In the rows, zero is written as 128.
Each named move below is a turn or a mirror, shown by a few rows before and after it. Which moves, in which order, take the first row of each later pair to the second? The first pair is answered.
risif (before => after):
[119 171  84 116 131 128 143 133 129 158 142 125 139 136 138 123 120 111
 124 146 110 117 136 189] => [117 146 131 125 141 130 129 135 140 124 120 149 151 133  92 171 160 129
 131 102  80 144 105 159]
[141 195  78  58 144 114 158 129 105 208 134 125 134 127 141 116  96 147
 160 184  93 169 213 189] => [139 149 163  72 159 118 133 131 123 148  95 159 160 121  68 200 165 175
 174 107  41 214 156 142]
[152 167 182  91 144 137  86 148 185 101 135 168 151 116 135  92  90 174
 164 114 104 191 144  68] => [149 186 147  86 141 136  99 147 175 125 153 155 143 119 169  56  62 161
 155 147 126 173 168  87]
[112  79 103 119 120 112 133 130 109 130 102 121 147 113 150 142 142  98
 111  90 106  61  81 178] => [113  83  99 117 117 113 136 131 108 133 103 122 146 111 154 139 137  98
 109  91 107  60  83 180]
Les (before => after):
[158 119  98 132 146 129 106  91 124 129 114 118 156  83 106 158 148 155
 127 111 144 121 112  96] => [158 116  87 137 143 128 109  87 115 139 120 115 151  79 114 150 137 148
 123 122 152 106 114 105]
[139 136 116 148 115 139 158 148 117 134 137 141 137 143 175 113 128 163
 157 156 152 126 124 105] => [135 136 124 141 115 139 157 149 125 130 132 148 145 149 170 116 139 165
 162 148 150 140 128  99]
[158 153 149 117 111 147 142 120 137 144 139 133 104 174 152  84 100 136
 168 121 137 143 143 122] => [160 154 156 113 113 149 140 119 142 140 133 137 108 176 146  91 108 144
 171 112 129 153 142 117]
[166 127 188 163  94 139 122 138 136  62 159  76  93 148 139  77  95 127
 115 161 165 117  96 120] => [158 126 188 164  88 137 129 144 137  67 156  79  97 156 144  73 102 123
 119 163 178 121 110 124]
mune (before => after):
[121 134 123 127 138 128 152 128  97 144 100 132 130  70 136 158 114 160
 171 161 122 112 155  93] => [125 125 139 133 140 133 135 127 109 126  96 137 135  72 108 184 130 162
 162 137  90 121 128  95]
[138 126 136 158 136 141 133 139  87 132 103 127 111 122 139  81  88 132
 123 145 185 108 116 131] => [147 112 157 164 145 147 109 138 102 101  99 134 120 124  97 121 116 134
 107 110 140 124  69 132]
[148 171 105 123 148 142 118 137 127 106 139 128 119 132 161 111 136  96
 133 127 105 157 125 162] => [148 170 106 122 148 141 118 136 127 108 141 128 119 133 161 113 135  98
 132 125 106 159 125 162]
Tiz (before => after):
[ 99 131 116 117 114 136 147 133 137 136 127 142 127 173 158 123 135 107
 118 137 136 162 178 153] => [133 149  96 128 135 155 132 125 127 139 152 122 103 140 170  98  90 124
 115 162 128 131 140 147]
[104 131 147 119 123 132 139 177 112 144  96 149 100 146 152  91 163 195
 175 118 159 134 166  55] => [146 159 126 120 154 154 110 160 111 140 120 136  81 111 143  86 124 220
 163 137 108 121 118  59]
[125 134 135 118 124 123 138 120 133 143 113 143 132 115 136 127 127 142
 153 135 147 145 163 104] => [141 144 124 121 136 131 128 115 131 139 124 137 122 101 135 123 107 151
 149 144 131 133 141 105]

(two moves a pair)
[128 156 137 114 168 138 111 121 108 133 129 124 118  88  99 131 104 165
 148 136  85 138 124 117] => [125 166 113 113 156 134 123 119 102 153 138 114 111  92 124 110  86 153
 146 157 110 119 142 131] => risif then Les
[ 93  71 144 146 127 129 135 161 139 124 118 146 154 106 139 174 146 103
 151 134 146  99 136 118] => [ 97  91 109 135 123 130 141 159 134 147 133 132 145 106 165 145 118  97
 146 162 161  84 154 136] => Les then risif
[104 151  99 100 166 132 127 134  96 150 128  79  76 100 146 120 128 104
 102 168  97  97 158 178] => [101 131 136 104 167 129 107 139 119 116 116  93  94 120 103 167 179 103
  88 120  59 128 127 179] => Les then mune
[150 157 106 122 157 121 112 133 138 125 144 118 117 103 111 127  87 157
 133 156  91 130  97 131] => [147 132 135 132 155 117 109 135 136 106 129 130 125 106  88 153 111 157
 138 129  87 135  82 111] => Les then risif
[147 147 106 140 129 127 112 123 160 118 150 125 120 151 128 128 106 119
 119 138 150 107 100 143] => [146 136 114 145 131 126 110 122 156 106 143 128 121 146 118 140 113 121
 119 127 144 106  85 137] => risif then Les
[121 103 108 123 141 144 143  82 117 131 118 130 136 139 129 115 130 108
 103 111 120  95 146 120] => [121  99 112 124 140 144 145  83 114 130 114 133 134 139 133 115 132 109
 108 112 125  94 151 113] => risif then mune
[116 148 123  93 158 125 149 115 131 115 117 141 164 112 112 152 143 166
 139 137  68 150 146 123] => [ 85 114 129 112 124 104 180 127 116 131 107 139 165 139 141 132 153 132
 147 139 148 128 182 114] => Les then Tiz
[110 154 106 172 148 142 124 144 117 117 131 131 103 136 118 109 114 114
  93 148 180 104 153 148] => [ 91 152 119 157 137 136 129 149 130 111 115 149 123 153 100 135 149 107
  93 125 166 133 170 155] => Tiz then Tiz
[132 217 133  95 177 133 116  85 120 123 172 117 103  98 100 104 114 127
 135 151  74 143 105 140] => [ 74 191 157  81 141  98 155 108 125 135 135 142 134 150 104 120 179  98
 149 123 122 179 181 144] => mune then Tiz
[ 90 114 162  93 177 112 159 111  98 148  74 159 177 132  80 194 161 127
 171 137  89 118 187 115] => [118 156  97  88 186 123 158  97  83 183 115 130 147 108 127 135  83 125
 154 202  98  77 189 146] => risif then Tiz
